Every row has a hidden score. In each pair, how much higher is the second row's than the first's? 20 means about the same, 40 much higher and 0 much lower. The score is a weighted sum of the row's numbers plus the product of two more (or one squared), each taken from its middle value.
[ 1.2  1.7 -2.4 -1.5 -0.6  1.2  1.8 -1.2  1.8 -0.4]
[-0.4  0.2  0.5  0.   1.2 -0.1 -0.4 -0.6  0.9 -1. ] -> 19
[ 0.5  0.6 -0.7 -0.1 -0.4  1.1  0.4 -0.7  0.8 -0.3]
[-1.2 -1.2  1.   1.2  0.9 -1.1 -0.5  0.1  0.7  1.5] -> 21
[-1.  -1.3  0.3  0.2  0.1  0.4  0.1  0.5 -0.2  1.8]
[-0.2  1.2 -0.5  0.3 -0.3 -0.6  0.7 -1.1  1.4 -0.7] -> 32
[ 0.   0.4  0.3  1.5  0.4  0.5  1.1  0.9  1.5 -0.1]
[ 0.4  0.3  0.2  0.4 -0.2  1.1  1.4 -0.9  2.   1.4] -> 11
[ 0.4  0.1 -1.8 -2.1 -0.1  1.2 -1.6  0.  -1.3  0.5]
[ 0.   0.1 -1.  -0.7  0.6 -0.4 -0.1 -1.1  0.6 -0.2] -> 22
[ 1.3 -0.2 -0.3 -2.  -1.4  0.7 -0.5 -0.2 -0.9  0. ]
[ 1.  -0.2  0.3  1.9 -0.3 -1.7 -0.1  0.9 -1.7 -1.6] -> 26
[-0.3  0.3  0.  -0.3  0.4 -1.  -1.3  1.1 -0.6  0.4]
[-0.8  0.6  0.6  1.5  1.1 -1.2  0.2 -0.7 -0.1 -1.7] -> 15
[ 0.4  0.5 -1.9 -1.7 -1.   1.4  0.7 -0.3  1.4  0.3]
[ 0.9 -0.6 -2.3 -1.7 -1.   0.3 -1.4  0.1 -1.4 -0.8] -> 17
[ 0.1  0.   0.9  2.1  0.7 -2.   0.5  0.5 -0.1 -0.2]
[ 1.  -0.2 -1.9 -1.2  0.8  0.7 -0.6  0.1  0.1  0.3] -> 27
[ 0.2 -0.1  0.6  1.6  0.3  1.   1.   0.8  1.2 -0.5]
[ 0.3  1.1  0.7  0.1 -1.3  1.2  1.  -1.2  2.1  0.5] -> 23
[ 0.1  0.6 -0.8 -1.1 -0.4  0.7  0.2 -0.7  0.6  0.2]
[ 0.2 -1.1  0.6  1.1  1.  -0.3 -0.8  1.3 -0.1  0.4] -> 23
[-1.9 -0.2 -0.3 -0.7  1.  -0.3 -1.6  0.6 -1.   0.7]
[ 1.2  0.1 -1.3 -0.9 -1.3  2.6  1.4 -0.1  0.2  0.1] -> 18
[ 0.2  0.5  0.6 -0.1 -1.   0.1 -0.7 -0.7 -0.2 -0.7]
[ 0.3  0.3 -1.1 -1.9  0.6  1.1 -0.2  0.   0.2  0.1] -> 29
[ 0.   0.9 -0.4 -0.5  0.3 -0.1  0.1 -1.4  1.   0.7]
[-1.5  0.4  0.2  0.9  2.3 -0.1  0.1  0.2  0.9  1.6] -> 18
[-0.5  0.3 -0.9  0.6  1.7 -1.5 -1.1  0.5 -0.4 -0.3]
[ 0.1  0.  -0.9 -0.4  0.6 -0.1  0.6  1.5 -0.1  0.6] -> 14
[-0.7 -0.2 -0.3  0.2  0.7  0.1 -0.2  0.9 -0.6 -0.3]
[-0.9 -0.7  0.  -0.5  1.8  0.5 -1.2  0.4 -0.2 -0.2] -> 28
[ 0.9  0.4  0.1 -1.1 -1.6  1.3  1.1  0.  -0.3  0.2]
[-0.9  0.1  0.5  0.4  0.8 -0.7 -0.3 -0.2 -0.5  0.2] -> 23
[ 0.7  0.6 -0.7 -0.6 -1.3  1.1  0.8 -0.4  0.2 -1.1]
[-0.6  0.   0.   0.5  0.9 -0.5 -0.2  0.7  1.3  1.7] -> 32
[-0.4 -0.2  0.1 -0.6  0.1 -0.6 -0.8  0.4 -0.5  1. ]
[-1.1 -1.9  0.8  0.2  1.  -1.7 -1.3  0.6 -0.4  1.5] -> 17
[ 0.6 -0.1  0.1 -0.8 -0.6  1.6 -0.2 -0.6 -0.1  0. ]
[ 1.   0.7 -0.4 -0.4 -0.4  0.9  0.5 -0.7  1.2 -0.2] -> 28
[ 1.3  0.9 -1.9 -0.4 -0.5  1.2  0.8 -0.3 -0.7 -2.3]
[-0.9 -0.5  0.3  0.4  0.2 -1.  -1.3 -0.2 -1.   0.4] -> 15
[-0.2 -1.1  2.   2.6  0.4 -1.  -0.1  1.1 -0.4  0.1]
[ 0.3 -0.4 -0.3 -0.9  0.6  0.9 -0.7 -0.4 -0.1 -0.1] -> 17
[ 0.3  0.6 -0.7  0.1 -0.2  0.9  1.5  0.1  0.3 -0.5]
[ 0.3  0.2  1.2 -0.2  0.1  0.   0.6 -1.1  1.4  0.9] -> 26
[ 0.8  0.7  0.6 -0.7 -1.5  1.2  0.2 -1.  -0.5 -1.2]
[-0.5 -0.3  1.3  0.2  0.  -1.2 -1.2 -0.5 -0.6 -0.9] -> 23
[-0.7  0.6 -0.8  1.4  2.8 -1.  -1.5 -0.1  0.8 -1. ]
[-0.4 -0.4  1.9  0.6 -0.6 -0.1  0.1 -0.2  0.1  1. ] -> 5
[ 2.1  0.2 -0.2 -0.1 -2.2  0.9  0.4  0.   0.2 -1.6]
[ 0.8 -0.4 -0.4  0.  -0.5 -0.5 -0.1 -0.9 -0.5 -1.7] -> 13
[ 0.6  0.   0.9  0.2 -0.4  0.6 -0.3 -0.6 -1.1 -1.1]
[ 0.6 -0.7 -1.4  0.3  1.6 -0.4 -1.2  1.1  0.3  0.3] -> 33
[ 0.2  0.8 -1.2 -1.3  0.6 -0.1 -1.1  0.1  0.3  0. ]
[ 0.8  1.2 -0.6  0.2 -0.1  0.7  1.5  0.1  0.5 -1.4] -> 13
[ 1.2  0.3 -0.7 -0.4 -1.2  1.5  0.3 -0.5 -1.2 -1.4]
[-0.5 -0.8  0.2  0.2  1.4 -0.5 -1.1  0.6 -0.6  1.2] -> 27
[ 0.1  0.6 -0.8 -0.4 -0.7  1.   1.6 -1.3  1.5 -0.2]
[-0.6  0.  -0.2 -1.3  0.6 -0.1 -0.8 -1.1  0.6  0.8] -> 28
[-0.2 -0.8  1.8  0.6 -0.5  1.   0.4  1.2 -0.7  1.1]
[-1.   0.1 -0.4 -0.5  0.4  0.1 -0.2 -0.5  0.7  1.8] -> 19
[ 0.7  0.1 -1.3 -0.2 -1.   0.5 -0.2 -0.3 -0.6 -1.9]
[ 0.3 -0.4 -0.1  0.3 -0.5  0.2  0.1  1.1 -1.6  0.4] -> 21
[-0.5  0.7 -0.3 -0.8  0.3 -1.5 -0.3 -0.9 -0.4 -1.2]
[ 1.5  0.7 -2.1 -2.2 -0.8  2.7 -0.5 -0.7 -0.4  0.7] -> 25
[-0.5  0.2 -0.3  0.7 -0.2  0.9  0.2  0.2  0.6  0.2]
[-0.6  0.2 -0.1 -0.6  0.7 -0.3 -0.7 -0.9  0.2 -0.6] -> 20
[-0.7  0.2  0.4  2.6  0.6 -1.2  1.   1.1 -0.2 -1.1]
[-1.3 -0.2  0.   0.   1.9 -1.9 -1.2  0.  -0.7 -0.7] -> 16
[-0.4 -0.7  0.1  1.2  1.1  0.6 -0.8  1.4  0.7  0.5]
[-1.5 -1.3  1.7  0.4  0.  -1.3 -1.9  0.6 -1.6  0.8] -> 13
[ 0.7 -0.2 -0.8 -1.2 -0.7  1.4  0.2 -0.4 -0.3  0.5]
[-1.  -2.2  1.7  0.8  0.5 -1.4 -1.   1.3 -0.8  1.2] -> 23
[ 0.8  0.5 -0.1  0.1 -1.   0.8  0.9 -1.1  1.  -0.5]
[ 1.9  1.  -0.4 -2.  -2.3  2.7  0.9 -0.5  0.5  0. ] -> 19
[-2.1  0.4  0.9  0.4  1.3 -2.2 -0.8 -0.8  0.5  0.5]
[ 0.7  0.1  0.2  0.  -1.4  2.4  1.7  0.3  0.9  1.4] -> 20
[ 0.5  0.  -0.5  0.1 -1.3  0.1  2.  -0.2  0.6  0.6]
[-0.9 -0.3  1.1  0.3 -0.2 -0.4 -0.5  0.8 -1.2 -0.1] -> 18
[ 0.2  0.2  0.  -0.7 -0.1  0.8  0.1 -0.2  0.4  0.7]
[ 0.   0.1 -0.4  1.5 -0.1 -0.4  1.1  0.7 -0.4 -0.2] -> 23
[ 0.7 -0.2 -0.4  0.  -0.4 -1.1 -1.2 -1.2 -0.4 -1.8]
[ 0.3 -0.2 -0.5  0.   0.1  0.3  0.9  0.4  0.7  0.8] -> 18
[ 0.5  0.1 -1.   0.1 -0.6  1.3  0.8  0.4 -0.2  0.5]
[-1.  -0.5  0.2 -1.3 -0.2 -0.2 -1.6  0.8 -1.1  0.3] -> 19
[ 0.   0.1  0.1 -1.  -0.6  0.8  0.7 -0.7 -0.4  0. ]
[ 2.5  0.6 -1.9 -1.7 -2.9  1.3  1.2 -0.7 -0.4 -2.1] -> 22
[-1.5 -0.7  1.   0.  -0.5  1.2  0.2  0.7  1.4  2.2]
[ 0.6  0.  -0.5 -0.8 -0.9  0.2 -0.3 -1.  -0.1 -1.1] -> 4
[-0.2 -0.4 -0.2  0.9  1.1 -1.7 -0.8  0.  -0.1 -0.7]
[-1.6 -0.1  0.7  0.3  2.  -0.3 -0.7 -0.9  1.8  1.5] -> 21
[-0.8  0.4 -0.1  0.1  0.4 -0.7  1.1  0.   0.  -0.2]
[-0.9  0.   0.1 -0.6  0.8 -1.8 -2.1 -0.2 -1.7 -0.1] -> 26
[-1.5  0.   0.4  0.4  0.5 -0.6 -0.4 -0.3 -0.3  0. ]
[-0.1 -0.1 -0.3 -0.6  0.3 -0.9  0.4 -0.9  0.2 -0.5] -> 25
[-0.4  0.2 -0.5  0.7  0.8 -0.9  1.  -0.4  1.2 -1. ]
[ 1.5  0.6  0.2 -1.  -2.   1.4  0.3 -0.5  0.  -0.1] -> 19
[ 1.2 -0.7 -0.2 -2.2 -1.1  0.1 -0.5 -0.3 -0.8  0.3]
[-1.9 -1.4 -0.2 -0.3  1.5 -0.3 -2.3  1.1 -0.2  1.1] -> 17
[-0.8  0.3 -0.5  0.9  1.4 -1.4 -1.1  0.   0.1 -0.5]
[-1.2  0.5  1.   0.7  1.4 -1.4 -0.6  0.1  0.5  0.6] -> 21
[-1.6 -0.5 -0.1  0.  -0.2 -0.5 -0.9  0.4 -0.7  0.1]
[-0.1  0.1  1.9  0.1 -0.8  0.7  1.6 -0.3  0.8  0.6] -> 20
[ 0.8  0.1  0.3  0.8 -0.5  0.  -0.7  0.6 -0.5  0.2]
[ 0.4 -0.3  1.7  0.2 -0.8 -1.1 -1.5 -0.5 -1.4 -0.2] -> 13
[-1.4  0.3  0.3  0.3  0.8 -0.9 -0.2  0.9 -0.4 -0.2]
[-1.4  0.3  1.4  0.9  1.8 -1.6  0.5  0.4  1.1  0.8] -> 25
[ 0.2  0.3  0.6 -0.5 -0.6  0.6  0.4 -0.5  0.6  0.5]
[-0.3 -0.2  0.1  1.2  0.2 -1.2 -0.1  0.1 -0.1 -0.2] -> 23
[-0.7  0.2  0.8  1.1  1.5 -0.9  0.3  0.7 -0.8 -0.6]
[-0.8 -0.1  0.1 -0.6  0.7 -0.9  0.8  0.4  0.5  0.5] -> 18
[ 0.9  0.3 -2.  -0.5 -0.8  0.3  0.7 -0.4  0.2 -1.1]
[-0.1 -0.7  1.1 -0.4  0.  -0.4 -1.9  0.1 -1.5  1.1] -> 20
[-0.1  0.2  0.6 -0.2  0.1  1.4  0.4 -0.1  0.4  0.4]
[-0.7  0.3  0.6  0.6  0.9 -0.4 -0.1 -0.1  0.6 -0.9] -> 24
[ 0.4  0.2 -0.4  0.2 -0.4 -0.9  0.1 -0.4 -0.6 -2.2]
[ 0.   0.6  0.8 -0.8  0.5  0.5 -0.2 -0.7  1.   1.4] -> 28
[ 1.2  0.3 -0.1 -0.5 -0.9  2.1  2.5 -0.2  2.1  0.9]
[ 0.2 -1.4  0.7  0.5 -1.   0.3  1.2  1.1  0.3  1.2] -> 25
[ 1.7 -0.1 -0.8 -2.  -0.8  1.1 -0.2 -0.2 -0.1  1.1]
[-0.2 -0.4  0.2 -1.7  0.  -0.7 -1.  -0.5 -0.1  0.8] -> 16
[-0.2  0.  -0.4 -0.9 -0.7 -1.   0.  -0.3  0.  -0.3]
[-0.7 -0.2 -0.3  0.5  1.1 -0.6 -0.5  0.  -0.2 -0.6] -> 21
[ 0.3 -0.2  0.  -1.1 -0.5  1.2  0.1  0.   0.6  1.3]
[ 0.3  0.3 -0.1  0.3 -0.4  0.1  0.1  0.4 -0.1 -0.1] -> 24
[-0.5  0.  -0.5  0.6 -0.5 -0.3 -0.4  0.2 -0.3  1.1]
[ 0.  -0.6  0.9  0.1 -0.6  1.8 -0.1  1.  -0.5  1.1] -> 13
[-0.9  0.2 -0.6 -0.2  1.3 -0.6 -1.1  0.3  0.8  0.3]
[ 1.1  1.2 -2.2  0.1 -0.3  1.2  1.3 -0.3  0.9 -1.5] -> 17
[ 0.7  0.4 -0.2 -0.8 -0.6  1.2  0.7 -0.8 -0.1 -0.3]
[ 0.4  1.1 -0.9  0.1 -0.1  0.7 -0.4 -0.9  0.2 -1.2] -> 25
[ 1.8 -0.1  0.2 -1.1 -0.8  2.1 -1.4 -1.2 -1.1 -1.1]
[-1.5 -0.7 -0.6  0.2  1.4 -1.  -1.9  1.1 -1.1  0.1] -> 9
[ 1.4  1.  -1.2  0.3 -0.2  1.8  1.9 -0.8  2.2 -0.7]
[ 0.8 -0.1 -0.1  1.2 -0.8  0.1  0.9 -0.3  0.2 -0.6] -> 16
[-0.4 -0.4  1.1  0.5 -0.2 -0.3 -0.2  0.3 -0.6  0.9]
[-0.4 -0.3  0.1 -0.3  0.7  0.3 -1.   0.4  0.5  0.4] -> 22
[ 1.7 -0.8 -0.3 -1.2 -1.2  1.8  0.5 -0.7  0.1 -0.1]
[ 0.4  1.4 -0.2  0.4 -0.5  0.7  2.1 -0.7  2.   0.2] -> 29
[-1.4  0.1  0.   0.2  0.6 -0.9  0.5 -0.8  0.8 -0.3]
[ 0.8  0.8  0.7  1.2 -1.5  1.5  2.3  0.3  0.9  0.2] -> 37
[-0.6 -0.7  1.5  0.7  0.4 -0.8 -0.5  0.1 -0.9  0.3]
[ 1.2 -0.7 -0.4 -1.3 -0.4  0.8 -0.6 -0.3 -0.5  0.4] -> 26
[ 0.1  0.8 -1.2  0.2  1.2 -0.7  0.1 -0.7  0.7 -0.8]
[-0.2  0.   0.8  1.2 -0.7  0.6  1.6  0.6  0.8  0.8] -> 20
[-0.1  1.2  0.4  0.9 -0.4  0.   1.5  0.4  0.8  0.2]
[-1.8 -0.4  0.6 -0.1  1.7 -0.9 -1.  -0.1  0.   0.4] -> 8
[-0.3  0.1  0.2 -1.3  0.1 -0.2  0.5  0.   0.4  0.1]
[ 0.3  0.3  0.   0.2 -0.6 -0.2 -0.2 -0.9 -0.5 -0.6] -> 19
[-0.9 -0.8  1.6  0.7  0.   0.9 -0.1  0.6  0.   1.8]
[ 0.8  1.4 -2.3 -1.5  0.3 -0.4 -1.4 -0.4 -0.6 -1.6] -> 37
